Each row has a name. Each question is about the rows just above it.

Columns, left to right: D P Z B F G V N
[-1.02 -1.41  4.12 -1.76  3.49 -1.79 -2.39  1.73] = Rivan
[-1.13  4.12 -1.41 -2.35 -3.44  1.26  4.87  0.99] = Zikof
[-0.22 -1.76  3.49  5.15 -0.35 -3.00 -3.54 -3.95] = Runuk
Give the next 3 entries after [ 4.12 -1.76  3.49]. => [-1.79 -2.39  1.73]
[-1.02 -1.41  4.12 -1.76  3.49 -1.79 -2.39  1.73] is in which row? => Rivan
The next 3 entries after [-1.76  3.49  5.15]: => [-0.35 -3.00 -3.54]
Give the next 3 entries after [ 4.12 -1.41]. => [-2.35 -3.44  1.26]

Columns, left to right: Y C L W K J
[-7.63 -8.76 -4.68 -0.85 -2.00  0.11] -> fot
[-3.66  3.54  1.70 -3.22 -3.90 -3.92] -> Zikof
[ 6.87  2.14  4.44 -2.90 -6.60  1.13] -> Zave
[ 6.67  2.03  2.53 -2.66 -4.28 -2.60] -> Mis
[ 6.60 -0.06  3.78 -2.44 -5.94 -0.60] -> mupo
[ 4.07 -0.48 -5.76  3.22  3.27 -2.27] -> Fid
[-6.51 -7.00 -6.04 -0.32  0.20 -3.23] -> kagab
[ 4.07 -0.48  0.73 -3.29 -2.75 -5.77] -> Rivan
[-0.71 -5.02 -3.87 -2.96 -3.01 -6.92] -> bodi
[ 0.28 -7.61  0.06  0.72 -4.35  2.19] -> Ses
[ 3.54 -3.66  3.09 -2.72 -8.58  3.04] -> bovo
Give the next 3 entries after [ 3.54 -3.66]. => [ 3.09 -2.72 -8.58]
Whose row is [ 4.07 -0.48  0.73 -3.29 -2.75 -5.77]? => Rivan

Columns, left to right: X U A E Q S M
[ 3.61  0.75  7.04  3.68 -6.31  7.01  7.49] : Zave
[-3.38 -0.44 -4.39  0.25  7.95 -3.84 -5.27] : bovo
[-6.17 -2.49 -4.81 -7.88  8.84 -2.14  2.63] : fot
[-6.17 -2.49 -4.81 -7.88  8.44 -2.14  2.63] : Rivan
[-6.47 -1.90  0.25 -4.39  5.34 -2.62 -1.74] : Fid
[-4.54 -3.88 -4.36 -8.55 -0.88 -3.69  1.35] : Runuk
[ 0.00 -0.44 -1.05  5.27 -6.21 -4.32 -8.39] : bodi
What are the next 3 entries after [0.75 7.04]? => [ 3.68 -6.31  7.01]
The next 3 entries after [-0.44 -4.39]: => [ 0.25  7.95 -3.84]
What are the next 3 entries after [-4.39  0.25]? => [ 7.95 -3.84 -5.27]
[-2.49 -1.90] is in which column, read top down? => U

Columns, left to right: setus vule mugit vifu tizuf fus
[-1.28 -0.06 -1.08 -0.52  0.53  1.34]  mupo
[-0.33 -0.06 -1.08 -0.52  0.65 -0.12]  Zikof
[-0.34 -2.37 -1.08 -8.57  4.10 -1.13]  bovo
[ 2.23 -3.54 -3.59 -6.56 -2.38 -1.59]  fot
[-0.66  1.33  0.20 -0.52  0.65 -0.96]  Ses
[-0.66 -0.20 -1.08 -0.52 -1.03 -0.12]  bodi
[-0.42 -2.38 -1.08 -8.54  4.07 -1.13]  Runuk
[-2.30 -0.06 -0.17 -0.52  0.65 -0.12]  Mis
[-0.42 -2.38 -0.39 -0.52  0.65 -0.12]  kagab
[-0.66 -0.06 -1.08 -0.52  1.24  1.04]  Rivan
[-4.67 -0.06 -0.07  0.90  0.65  0.66]  Zave
Whose row is [-0.42 -2.38 -0.39 -0.52  0.65 -0.12]? => kagab
Which column holds [ 1.34 -0.12 -1.13 -1.59 -0.96 -0.12 -1.13 -0.12 -0.12  1.04] top down? => fus
Whose row is [-0.42 -2.38 -1.08 -8.54  4.07 -1.13]? => Runuk
The next 3 entries after [-0.66  1.33]: => [ 0.20 -0.52  0.65]
[-0.66 -0.66 -0.42 -2.30] is in which column, read top down? => setus

Columns, left to right: sakaz ruve Nepep mebut
[ 5.03  4.60 -8.07  6.93]  Zave
[ 8.32 -8.45 -3.06 -0.50]  Mis
[ 9.93  6.13 -2.12 -1.28]  bodi
[-3.07  4.30  3.00  1.88]  Fid
[-5.58  6.53 -6.87  6.39]  kagab
Whose row is [ 9.93  6.13 -2.12 -1.28]? => bodi
Which column holds this, read top down? [ 4.60 -8.45  6.13] => ruve

Columns, left to right: Niv Nem geg sifem luzu gasek beb rupaz demiz kilol
[-2.91 -6.12  1.15 -2.42 -4.56 -3.01 -0.69  3.08  0.22 -1.42] : fot
[-3.55 -7.71  0.70 -2.75 -5.77 -5.58 -0.55 -6.64  0.43 -1.72] : Rivan
[ 1.33  1.95  1.31  5.11 -0.92 -0.58 -0.66 -3.23  1.60 -0.16] : Fid
[ 2.46  4.32 -0.92  1.31  5.11  2.48  0.91 -3.92  0.86  3.72] : bodi
Give the next 3 entries after [-0.92  1.31  5.11]. => [ 2.48  0.91 -3.92]
[-1.72 -0.16] is in which column, read top down? => kilol

